(in the rows, 128 means zero)
Each path below is one point turned by a fixed rotation once a step. After each direction that follows a path, write how fast that rotation turns it, in degrees per step (0 if it stays still).
Each turn is a multiple of 5 degrees from 10 to 175, or 0.
Each row of a path follows its step; steps can be skipped.

step 1: [120 124 123 131 120 137 124 126 121 128 121 136 139 125 138 131 128 132
 126 137 122 135 131 136 123 127 130 123 131 128 133 127 132 124 141 126
 135 120 122 126 120 131 139 128 126 121 125 133 115 127 129 135 129 124
 131 123 129 126 128 122 136 136 120 131 121 134 121 126 128 128 131 133]
step 8: [143 127 120 129 129 128 137 132 129 121 124 133 134 145 128 123 123 127
 137 123 133 126 127 123 129 136 125 122 130 117 133 135 132 127 125 115
 130 126 127 134 128 135 122 131 125 125 128 119 123 126 125 120 130 126
 121 131 124 130 123 129 130 135 123 124 125 117 124 127 130 117 127 128]
step 10: [130 124 123 132 130 128 136 120 131 128 116 124 128 132 127 130 132 133
 120 127 132 125 131 129 128 129 127 121 132 128 126 140 135 127 134 131
 122 135 120 119 121 124 129 120 131 135 123 128 136 128 132 127 132 138
 135 123 131 124 139 133 135 123 124 124 114 129 118 126 118 132 120 130]
step 13: [142 129 128 139 123 129 133 119 116 132 124 123 125 134 124 129 131 126
 124 125 123 139 134 121 131 120 122 135 123 130 132 130 128 127 134 134
 123 133 125 131 119 134 132 136 120 126 129 130 126 138 130 132 116 128
 127 129 132 120 125 139 126 127 136 125 129 130 122 126 131 135 121 132]
step 30: [126 135 125 128 128 113 146 130 125 125 127 131 129 119 121 126 137 123
 139 133 130 127 136 131 139 128 128 126 134 139 131 133 135 137 121 134
 133 124 131 129 125 127 126 126 126 126 126 122 131 122 130 128 129 125
 132 137 129 124 135 124 132 131 134 134 126 129 118 128 136 134 134 132]
step 37: [120 128 130 134 123 124 119 127 123 137 127 130 128 129 129 129 123 140
 135 131 132 127 118 130 125 129 142 124 127 130 121 121 138 129 135 128
 136 137 118 123 121 136 109 127 128 126 129 121 124 127 130 128 125 124
 124 124 131 128 140 128 130 129 135 128 126 127 135 131 125 126 127 122]
step 40: [129 128 110 132 123 131 132 131 124 125 130 125 128 139 127 123 120 129
 135 137 122 131 120 122 123 130 118 131 143 135 127 125 127 132 133 124
 129 126 122 128 119 126 124 127 121 124 123 127 134 130 126 127 130 123
 128 120 136 135 128 129 131 122 124 124 122 126 125 130 120 123 130 113]
step 41: [131 127 130 128 123 123 127 126 131 121 123 134 135 135 127 130 135 132
 130 129 129 127 135 126 121 130 127 131 127 128 131 135 121 134 122 127
 135 116 123 116 129 134 138 126 133 138 120 122 122 119 139 137 136 135
 129 127 124 132 137 119 138 130 123 124 124 125 129 128 137 130 123 133]
step 43: [130 129 125 125 129 137 124 133 121 130 127 127 135 132 123 132 134 138
 127 132 132 127 134 127 127 125 130 126 129 134 131 121 127 128 129 130
 133 138 125 129 120 127 116 135 130 125 128 128 118 132 123 141 133 128
 123 133 141 113 142 132 134 127 131 128 122 123 126 122 126 129 131 117]
[128 127 127 129 129 127 130 126 128 130 128 126 128 130 129 131 129 125
 129 127 129 128 128 127 130 126 128 127 128 129 129 128 130 128 130 130
 127 128 129 128 127 128 129 128 127 128 129 129 125 128 130 127 129 128
 129 128 125 128 128 125 128 127 128 128 128 128 128 130 126 129 127 128] | 125
[130 130 126 127 129 129 126 125 130 128 129 128 127 128 127 127 130 129
 128 130 128 126 129 128 129 128 128 127 131 127 126 126 128 127 128 127
 130 131 126 128 128 129 129 131 126 129 128 131 128 127 127 127 130 128
 129 128 128 129 128 126 125 128 128 130 126 128 127 127 128 127 129 127] | 100
[129 128 128 127 129 129 130 129 129 132 127 128 128 126 129 128 130 131
 129 125 127 127 128 129 128 130 130 127 128 129 127 126 129 128 129 129
 127 128 129 127 129 128 127 128 126 129 128 129 129 125 129 126 127 128
 127 130 130 127 129 129 129 126 129 130 130 129 129 127 127 130 128 127] | 55
[125 128 128 129 127 129 128 127 127 129 130 127 126 128 125 126 128 127
 128 127 128 130 126 130 131 130 128 127 130 129 127 128 127 127 129 128
 129 126 130 127 127 127 127 128 129 129 126 128 129 127 128 131 129 126
 128 127 129 125 129 127 127 128 125 129 129 127 128 127 127 129 130 127] | 140

step 0: [129 114 133 133 126 131 128 130 125 135 119 128 131 125 120 123 137 125
 133 131 129 130 135 126 125 134 122 132 125 124 128 136 130 141 128 132
 114 119 122 125 128 125 126 132 129 118 120 119 123 127 128 141 124 131
 124 127 127 119 124 123 132 121 130 126 127 127 134 132 134 120 133 127]
step 10: [136 132 129 126 118 128 126 134 131 133 121 138 118 125 123 131 116 124
 125 131 120 126 128 126 136 128 127 131 125 131 117 122 132 131 119 123
 123 129 129 137 123 120 125 123 132 131 132 127 129 126 123 143 123 129
 144 122 129 135 130 131 131 119 126 129 129 131 134 122 124 123 128 131]
step 11: [137 114 123 128 121 131 129 117 141 127 132 137 122 120 130 128 111 126
 130 133 122 129 129 126 129 126 132 129 136 130 122 129 131 128 131 135
 117 131 131 122 131 123 129 129 122 126 135 119 137 125 136 132 124 133
 126 125 126 124 122 134 129 130 133 133 132 132 123 128 129 136 131 124]
step 24: [138 126 126 127 127 127 123 129 129 128 129 129 123 131 124 135 124 128
 130 133 123 139 129 133 133 126 131 133 139 130 130 116 138 125 142 127
 120 128 124 131 128 132 133 129 134 124 137 132 134 123 131 119 145 125
 126 132 126 129 120 125 134 127 132 120 137 130 125 124 123 133 132 131]
step 30: [132 117 130 126 126 127 135 129 131 127 117 124 127 119 129 125 118 116
 131 124 125 132 132 126 126 123 133 123 119 128 125 128 126 123 125 136
 133 127 132 142 126 125 128 118 126 125 124 122 131 132 123 112 136 127
 130 131 127 135 132 123 135 119 129 132 133 124 133 125 118 126 132 130]
step 38: [137 125 127 123 125 132 136 116 129 135 142 135 125 128 123 124 122 124
 129 128 122 136 135 127 135 129 117 130 137 129 136 143 130 132 120 129
 128 135 131 121 132 129 132 131 121 116 129 118 127 127 122 133 127 124
 132 129 132 127 126 132 125 125 134 130 125 132 125 126 124 134 129 127]
step 44: [129 123 124 125 109 133 134 132 128 128 123 128 120 135 125 136 135 133
 117 128 123 138 129 130 123 126 124 124 124 130 123 132 126 121 117 126
 121 134 128 128 133 131 132 127 128 129 127 131 132 120 124 125 130 127
 131 129 122 116 128 127 131 126 133 118 138 136 126 127 132 125 122 137]
step 46: [134 125 124 124 128 122 121 137 125 122 121 121 125 122 128 129 114 127
 125 132 122 125 128 131 127 132 117 124 126 129 123 128 135 131 132 139
 111 124 126 133 133 115 128 126 129 128 131 131 132 129 125 130 139 121
 131 120 137 131 135 133 127 124 124 131 129 119 126 124 127 131 132 125]
step 47: [136 119 132 126 128 125 136 126 137 134 124 122 122 118 125 127 118 127
 130 127 113 128 132 116 129 126 126 123 135 131 124 128 127 126 131 129
 132 133 135 132 124 131 126 131 136 119 133 122 133 118 125 131 135 131
 124 130 140 136 131 123 124 121 133 127 132 127 121 133 127 127 132 132]
[130 128 127 128 129 130 129 128 130 128 129 128 128 130 129 129 128 131
 126 128 128 127 127 130 128 129 128 128 128 126 126 129 129 128 130 129
 126 130 125 128 128 127 129 128 129 129 127 130 128 129 128 126 130 129
 127 126 130 127 128 129 128 131 131 128 128 128 126 128 128 129 126 128] | 145
[128 129 127 131 128 128 127 126 128 129 129 131 126 127 129 130 127 127
 129 130 127 130 127 129 130 130 128 129 128 128 128 126 126 128 126 130
 125 127 130 129 128 129 128 127 129 128 127 129 126 131 128 128 128 128
 129 129 126 128 125 127 128 129 130 127 127 129 128 129 128 127 129 127] | 25
[130 129 130 126 126 127 128 128 129 131 127 128 126 130 126 129 128 130
 128 129 127 127 129 126 127 128 130 128 129 128 128 127 126 129 127 126
 130 129 127 130 128 127 129 127 127 127 127 131 127 128 128 125 129 130
 130 131 128 129 128 128 129 127 130 128 126 129 129 127 126 128 128 129] | 125
[128 129 127 129 131 128 129 128 131 128 128 128 126 129 129 130 129 125
 128 126 127 130 128 127 129 130 128 127 126 128 127 125 128 129 129 127
 130 128 127 129 130 130 131 128 128 126 128 126 128 128 130 128 128 127
 130 128 130 129 131 128 128 127 128 129 127 127 127 127 130 127 128 130] | 65
[127 129 130 126 126 126 128 129 126 129 128 130 126 129 127 130 127 127
 125 127 128 130 129 128 128 130 129 127 128 127 126 128 130 127 127 127
 128 128 126 127 128 128 126 128 127 129 130 129 131 131 127 127 130 126
 128 128 127 130 127 128 127 129 127 128 130 126 127 127 130 126 128 130] | 160
[129 127 126 128 127 128 127 125 128 130 128 127 129 126 128 128 125 128
 129 126 128 127 130 127 127 129 128 129 126 128 127 129 127 128 127 127
 130 128 131 129 126 126 128 130 128 127 129 128 128 128 128 128 127 125
 129 127 130 128 127 127 128 128 131 131 128 126 127 127 128 129 127 127] | 40

step 3: [131 124 122 136 134 143 126 122 124 125 130 121 124 123 131 126 122 130
 127 131 130 130 138 123 124 135 124 126 126 126 132 119 124 123 127 125
 124 131 127 124 128 130 141 121 128 135 131 125 130 132 135 132 128 135
 130 127 126 128 127 118 121 119 124 128 127 132 136 144 138 130 126 130]
step 16: [126 118 131 129 129 131 131 122 126 132 131 128 131 118 126 135 124 126
 127 127 116 133 128 133 136 130 120 123 116 134 131 118 137 129 131 122
 133 127 120 133 131 137 127 121 131 130 129 125 127 126 122 134 136 129
 133 126 133 128 134 134 121 119 129 123 137 126 136 127 118 128 125 123]
step 21: [133 130 123 128 134 125 130 130 132 126 131 129 131 129 127 124 126 128
 131 128 138 128 134 132 119 136 129 123 136 132 128 141 119 122 128 131
 137 116 128 124 127 131 131 123 126 133 131 134 132 126 129 121 118 121
 129 118 122 132 131 126 128 124 125 129 130 120 131 136 120 136 141 134]
step 25: [133 122 135 126 125 130 131 130 135 127 118 131 126 133 134 130 140 130
 127 128 133 135 128 129 123 135 129 130 126 119 126 122 123 130 130 135
 131 130 128 128 126 126 133 116 124 129 121 120 130 128 118 128 134 131
 127 139 129 133 124 129 130 124 131 119 136 127 122 123 124 132 113 138]
step 27: [132 128 125 129 129 120 129 144 134 138 135 131 133 124 130 122 132 129
 123 133 132 128 122 128 137 120 127 131 136 128 124 126 126 133 144 129
 133 129 132 129 118 124 126 130 124 123 128 133 129 125 123 120 128 130
 127 122 126 124 128 121 132 131 128 119 121 137 123 127 130 118 123 126]
step 33: [124 123 130 117 129 123 126 130 123 121 135 123 123 128 126 129 119 133
 131 117 132 123 118 120 123 128 125 126 120 131 123 126 121 115 129 122
 120 134 123 129 133 123 116 131 130 134 128 134 126 125 119 136 121 128
 123 127 125 129 129 129 131 138 128 133 130 127 124 126 130 120 121 126]
step 35: [123 121 129 126 123 133 130 120 133 133 132 127 115 135 132 125 130 124
 119 124 131 126 124 118 123 133 135 132 118 118 133 129 133 127 121 128
 122 136 120 121 126 133 140 127 136 126 127 129 132 128 126 129 129 126
 130 131 134 129 128 128 121 130 131 120 124 141 134 127 131 126 125 123]
step 36: [120 120 125 131 134 125 120 132 127 125 132 132 130 127 129 121 125 127
 131 127 127 136 126 128 130 120 126 147 125 124 136 128 134 126 124 131
 130 125 115 126 121 132 128 128 133 134 129 134 116 128 125 133 126 142
 125 123 127 122 134 128 128 123 128 130 132 129 136 138 130 128 129 120]
step 38: [128 134 124 127 130 133 118 129 123 133 125 129 132 138 127 120 133 126
 125 135 124 125 124 135 132 132 137 126 123 123 132 126 132 128 120 132
 128 130 133 131 125 122 131 131 129 132 122 126 119 124 132 130 124 127
 122 136 144 139 139 138 121 120 123 130 131 128 122 130 129 135 129 134]
[128 126 127 129 130 127 127 126 127 130 131 129 128 127 128 127 128 127
 129 126 128 128 127 130 128 127 127 128 128 128 129 128 128 128 126 129
 127 125 127 129 129 126 127 126 128 131 126 126 128 128 129 127 127 128
 131 128 127 130 129 128 128 129 129 129 130 129 126 130 126 126 130 127] | 145
[129 128 126 128 129 128 131 127 129 125 126 128 128 128 130 128 126 128
 130 127 127 128 126 126 126 127 127 129 127 126 128 127 126 125 126 127
 126 126 127 128 126 129 127 128 125 127 129 128 130 129 128 128 127 127
 128 128 128 129 126 128 127 127 127 128 128 129 127 128 128 128 127 129] | 35
[132 128 128 130 129 130 127 129 129 128 127 129 129 128 128 126 129 130
 126 128 127 129 128 127 127 128 129 128 128 126 126 128 129 126 128 130
 130 127 129 129 128 127 131 125 127 129 127 128 127 127 128 127 129 127
 127 127 127 128 127 128 128 129 129 131 130 127 126 129 130 128 130 128] | 20
[129 127 128 129 128 129 130 126 130 129 129 126 127 128 128 128 128 127
 126 129 129 128 128 129 128 129 127 129 128 128 129 128 126 127 128 129
 128 129 128 128 132 129 129 129 127 127 128 128 127 126 126 127 130 128
 132 126 126 127 126 127 129 125 126 127 128 125 128 130 128 129 129 129] | 160
[127 130 126 128 129 130 126 129 128 127 128 128 127 127 128 129 129 127
 124 128 130 128 128 127 128 129 130 129 128 126 130 126 128 126 126 127
 127 130 128 128 128 127 126 128 131 129 127 129 128 130 127 127 127 129
 126 127 127 129 129 129 129 127 128 128 127 128 127 130 128 126 127 128] | 10

step 4: [135 129 137 127 134 133 132 134 121 131 137 123 131 118 132 123 126 125
 130 132 129 119 126 123 129 119 130 136 125 125 129 138 122 130 125 137
 127 122 130 123 133 119 134 127 127 135 133 132 129 125 126 128 123 129
 130 127 126 136 129 141 132 127 116 133 120 131 125 134 135 125 125 125]
step 6: [123 127 131 120 123 122 132 131 124 130 128 126 123 133 126 129 133 134
 135 124 129 135 127 130 117 132 123 123 128 142 125 123 127 118 118 126
 127 131 127 121 136 132 127 119 141 129 129 125 123 131 125 118 126 123
 134 120 125 137 122 123 128 131 127 129 127 129 136 126 133 133 134 120]
step 8: [121 130 134 129 120 122 123 125 130 122 124 126 136 124 123 124 124 137
 131 128 141 130 130 126 132 122 122 128 127 129 138 133 127 126 140 126
 127 127 127 141 128 124 127 129 122 129 124 136 118 116 126 130 123 122
 124 130 133 129 135 119 125 127 125 129 119 134 119 135 135 130 129 126]
step 29: [129 116 138 125 119 132 130 131 129 126 131 138 123 114 130 124 128 125
 126 124 132 129 135 133 128 120 126 139 130 130 124 131 129 130 125 136
 130 125 134 122 129 122 122 124 131 131 136 133 130 115 127 133 126 133
 131 133 130 118 134 128 131 125 120 128 137 132 128 128 124 124 119 125]
step 30: [136 128 137 124 123 124 134 126 135 121 124 132 121 132 129 130 119 125
 135 133 131 116 129 130 128 127 124 130 122 131 128 125 129 128 126 123
 127 126 121 136 124 136 130 133 128 133 126 126 134 132 121 132 116 129
 122 126 133 135 123 125 123 128 126 117 128 126 117 131 131 119 120 141]
step 34: [128 137 125 128 125 123 131 126 137 120 135 127 123 132 121 133 126 123
 128 113 134 126 126 121 131 126 134 127 127 120 136 130 126 131 125 136
 133 131 127 119 134 130 121 126 129 129 137 128 122 133 121 129 133 138
 130 129 126 129 126 127 113 123 129 135 131 134 117 133 125 125 121 127]
step 37: [126 133 133 118 124 131 131 129 131 123 124 129 119 122 126 109 132 132
 131 118 137 130 126 128 116 123 126 131 127 132 124 131 128 123 131 136
 129 133 127 121 128 132 127 127 114 133 135 131 126 121 122 125 129 134
 131 131 136 126 131 128 137 125 120 125 129 131 126 123 125 133 131 125]
step 40: [118 129 137 125 133 124 122 127 133 126 133 127 127 119 124 134 129 139
 129 130 127 128 122 138 140 123 128 141 125 130 121 138 123 129 123 131
 132 130 132 132 129 127 131 125 123 123 123 131 125 120 122 132 128 140
 122 132 129 122 133 126 120 132 120 130 124 132 129 126 122 121 121 127]
step 43: [117 133 132 120 128 128 132 132 125 138 124 130 135 130 127 136 131 134
 134 126 129 131 129 121 128 132 119 136 134 140 126 136 125 121 129 122
 134 125 127 129 132 123 129 117 126 135 131 131 125 121 137 134 119 119
 129 125 129 127 129 129 139 128 123 136 132 136 127 123 135 130 127 127]
[128 128 128 127 126 126 128 128 130 127 128 128 128 129 128 129 127 126
 129 129 131 131 130 128 129 128 128 128 129 127 127 128 128 129 126 128
 130 126 126 128 125 129 129 126 128 126 132 128 127 129 129 130 128 128
 128 128 127 127 128 128 128 130 127 128 128 130 128 130 131 128 128 130] | 80
[128 128 127 128 129 129 128 129 128 128 129 128 128 127 128 129 129 128
 129 128 129 125 130 126 130 127 129 124 129 127 131 127 126 127 129 129
 126 126 128 128 127 130 130 128 128 129 128 129 128 127 130 128 128 127
 127 129 129 130 128 129 127 129 129 131 127 129 124 126 129 129 129 129] | 95
[129 127 129 128 130 129 127 127 128 128 128 128 129 126 127 129 127 128
 128 131 130 126 128 130 126 128 127 130 129 129 130 127 128 130 128 129
 128 129 128 128 129 130 129 128 127 127 129 127 129 129 127 127 129 129
 132 128 129 130 127 129 127 130 130 128 126 129 130 127 128 128 125 129] | 70
[130 129 130 126 129 129 129 127 127 128 129 129 128 128 129 127 127 128
 128 128 129 127 127 128 127 130 127 128 128 128 126 130 130 126 127 128
 129 127 126 129 126 129 130 129 128 129 129 127 130 130 130 128 128 128
 129 128 127 130 129 128 131 125 126 128 128 129 128 125 126 129 129 129] | 55
[127 130 128 128 128 127 128 125 129 130 129 128 126 126 127 130 128 128
 130 128 127 130 128 128 129 129 128 127 127 126 127 130 128 128 128 128
 127 128 127 128 127 130 126 129 128 128 127 128 131 130 129 129 128 131
 127 127 127 128 129 130 126 129 131 127 128 125 127 128 126 128 126 128] | 175
[128 125 129 127 127 125 127 128 130 127 129 130 128 127 129 130 126 128
 127 129 126 128 131 130 128 128 128 128 128 130 128 130 129 130 128 129
 128 130 126 130 127 127 128 129 128 130 127 128 130 126 128 127 128 127
 126 127 130 128 129 126 127 128 130 129 129 129 128 127 126 128 131 130] | 35
